Some points, each followed by its number:
(-1.1 0.1 0.5 -2.0 0.9 -1.6 0.6 0.2 -2.2 -2.3 -0.6 -0.6 -0.7 -0.1 -0.2 2.8) 0
(-1.7 -1.4 -0.1 -0.3 -1.8 0.7 -0.2 1.2 1.9 1.4 -1.1 1.0 0.1 -0.7 -1.0 0.3) 1
(-0.6 -0.8 -2.8 0.1 0.3 -0.3 0.9 1.6 0.8 -1.2 0.0 2.2 0.7 0.0 -0.5 -0.1) 2
(2.1 -1.9 1.5 1.7 1.3 -0.7 1.0 -1.0 -2.8 -2.1 1.2 -0.5 0.0 0.3 0.3 -1.7) 3
(-2.4 -2.1 -2.4 -0.4 0.2 -0.1 -0.5 1.6 0.7 0.1 0.3 1.9 0.0 0.3 -0.5 -0.3) 4
(-2.0 0.5 0.9 -0.8 1.1 -0.5 0.5 0.0 0.2 -1.2 -1.2 0.3 0.4 0.3 0.4 0.4) 5
(-1.3 -2.1 -0.3 -0.1 0.8 0.2 -0.3 0.1 2.1 -0.3 0.2 1.7 -0.1 0.3 -1.8 1.3) 6
(0.1 0.0 -1.1 1.0 1.1 -0.7 -0.2 -0.2 -1.3 -0.6 -0.2 -0.7 -0.3 -0.2 0.5 0.8) 7
(-0.6 0.9 0.7 -1.5 -1.9 0.2 0.4 0.8 0.1 1.2 0.2 -0.5 -0.6 0.0 1.6 -1.6) 8
(-0.7 1.3 0.8 -0.1 1.5 0.0 -0.2 -0.4 -0.5 -1.4 -0.3 -0.3 0.2 -0.1 0.5 0.7) 9
(0.9 -0.1 0.0 1.3 1.6 0.1 -0.3 -0.7 0.3 0.2 1.5 0.3 -0.5 -0.4 -0.2 1.7) 10
(0.1 0.2 0.3 0.6 -0.1 0.8 -0.4 0.2 1.6 0.8 0.1 0.9 0.1 0.4 -0.6 -0.9) 11
(-2.4 -0.9 -0.2 -0.6 0.9 -0.2 0.0 -0.2 1.1 -1.2 -1.1 1.1 0.7 0.6 0.0 0.8) 12
(0.5 0.5 -1.8 0.6 0.6 0.5 -0.3 0.3 0.1 -1.8 0.1 0.7 0.4 0.1 -1.5 0.8) 13
(0.1 0.4 -0.3 0.6 0.5 0.8 0.3 0.2 -0.1 -0.6 0.4 0.9 1.0 0.3 -0.2 -1.6) 14
(-0.1 1.1 0.8 -0.5 -1.0 0.9 -1.0 0.7 -0.6 0.2 -0.2 -0.4 0.2 0.0 0.2 1.4) 15
(0.1 -1.2 -0.4 0.5 0.1 0.1 -0.2 -0.4 -0.1 1.1 1.4 -0.7 -0.7 -0.4 -1.2 0.5) 16
(2.9 0.5 0.7 0.1 0.0 0.6 -0.1 -1.6 0.2 1.3 1.1 -1.8 -0.7 -0.6 -0.8 0.4) 17
(2.0 -1.2 0.1 -0.6 -1.9 0.7 1.7 -0.6 -1.4 2.2 0.4 -2.2 -1.3 0.0 1.4 -2.9) 18
(-1.1 -0.2 1.8 0.7 1.9 1.4 -0.6 0.8 0.9 4.3 0.8 -1.0 -0.3 -2.4 3.1 -1.0) 19
(0.8 -0.6 -1.4 0.0 -0.3 -0.3 0.4 0.1 -1.9 0.5 0.4 -0.3 -0.1 0.0 0.8 -0.2) 20
(-1.3 -1.2 -0.8 -0.4 -1.0 1.2 -0.4 0.4 2.2 1.4 0.9 1.3 -0.1 0.5 -1.3 0.3) 21
(1.3 1.1 0.1 0.9 1.2 -1.3 -0.2 -0.4 -2.3 -1.7 0.7 -1.3 -1.2 -1.2 0.6 1.5) 22
(-0.8 0.0 0.0 1.5 1.8 -0.6 0.0 -0.5 0.3 0.1 0.2 1.0 0.1 0.3 -0.1 -1.0) 23
(-0.6 0.5 1.6 -0.5 -0.8 0.3 -0.4 -0.3 1.8 1.7 -0.4 -1.2 -0.8 0.4 1.2 -0.8) 24
(-1.2 -0.9 0.7 -0.3 -1.8 0.8 -0.6 1.3 3.6 1.9 -0.2 1.3 -0.3 -0.1 -0.1 -1.4) 25
(0.1 0.3 -0.2 -0.3 0.5 -0.3 0.1 0.1 -1.5 -1.1 -0.2 0.3 0.4 0.6 0.5 0.1) 26
New points follow, each followed by the numbers of its three nearest points above, looking only along the 3 directions in which the numbered points spread most, nearest first.
(-0.1 0.2 0.8 1.0 1.5 0.5 0.0 -0.6 0.9 -0.7 0.8 0.9 0.0 0.7 -0.5 -0.1) 23 14 10
(-0.6 1.1 0.1 0.8 -0.6 0.4 -0.6 -0.7 0.4 1.0 0.9 -1.4 0.4 -0.3 -0.3 0.5) 15 8 16
(0.9 0.6 0.9 -0.1 -0.2 -0.1 0.2 -0.7 -1.6 0.6 0.5 -2.0 -0.4 -0.2 1.7 0.1) 17 20 15
(-0.7 -0.5 -0.5 0.2 1.3 0.0 -0.4 0.3 0.2 -1.0 0.0 0.3 -0.4 0.0 -0.5 0.8) 23 26 13
(-0.6 1.3 0.3 -0.3 -0.1 -1.8 0.1 1.0 -1.3 -0.7 -0.7 -0.5 0.5 0.4 1.0 -0.5) 9 15 26
(-1.6 1.0 -0.8 -0.8 -0.1 -1.4 0.8 0.2 0.1 -2.9 -1.3 1.1 1.1 0.1 -0.4 1.5) 12 5 0
(-1.6 -2.8 -1.0 0.1 -0.4 1.6 0.5 0.9 3.2 -0.5 -0.1 3.9 0.4 0.7 -2.3 0.7) 4 6 2
(-0.3 0.5 0.8 -0.6 0.4 0.4 -0.2 0.1 -1.1 0.6 -0.4 -0.8 -0.3 0.3 1.0 -0.6) 15 8 10
(0.3 1.4 1.4 -0.1 0.5 0.3 -0.2 -0.4 -0.5 -0.7 -0.2 -1.4 -0.5 0.2 1.8 -0.6) 15 9 7
(0.0 0.9 -0.6 -2.0 -1.9 -0.6 0.8 1.8 -0.5 0.2 -0.6 1.3 0.3 0.1 0.7 -1.9) 11 23 16
(0.3 1.0 -0.8 -0.1 -1.3 -1.0 0.1 0.3 0.2 1.6 -0.9 0.6 1.7 0.1 1.1 -3.0) 11 16 8
(0.9 1.1 1.7 -1.3 -0.6 -0.4 0.0 0.8 -2.7 -1.8 0.1 -1.1 0.5 1.1 3.0 1.0) 22 9 7
(-0.6 -0.2 -1.1 0.1 0.3 -0.4 -0.8 0.7 -0.6 -0.2 0.6 0.1 0.1 0.0 -0.4 0.4) 23 14 10
(-1.1 -0.9 0.2 0.5 0.4 -0.6 0.3 0.6 1.3 0.2 0.7 0.0 -0.4 0.2 -1.1 0.9) 23 14 11
(0.9 0.8 -0.7 -0.3 -2.0 0.3 -1.0 0.5 0.2 0.3 -1.5 1.2 1.1 -0.8 -1.1 0.7) 23 11 14
(-1.4 0.0 0.0 -0.8 1.4 -0.7 -0.1 -0.4 -0.3 -2.9 -1.1 -0.3 0.4 0.1 -0.6 2.0) 0 5 9
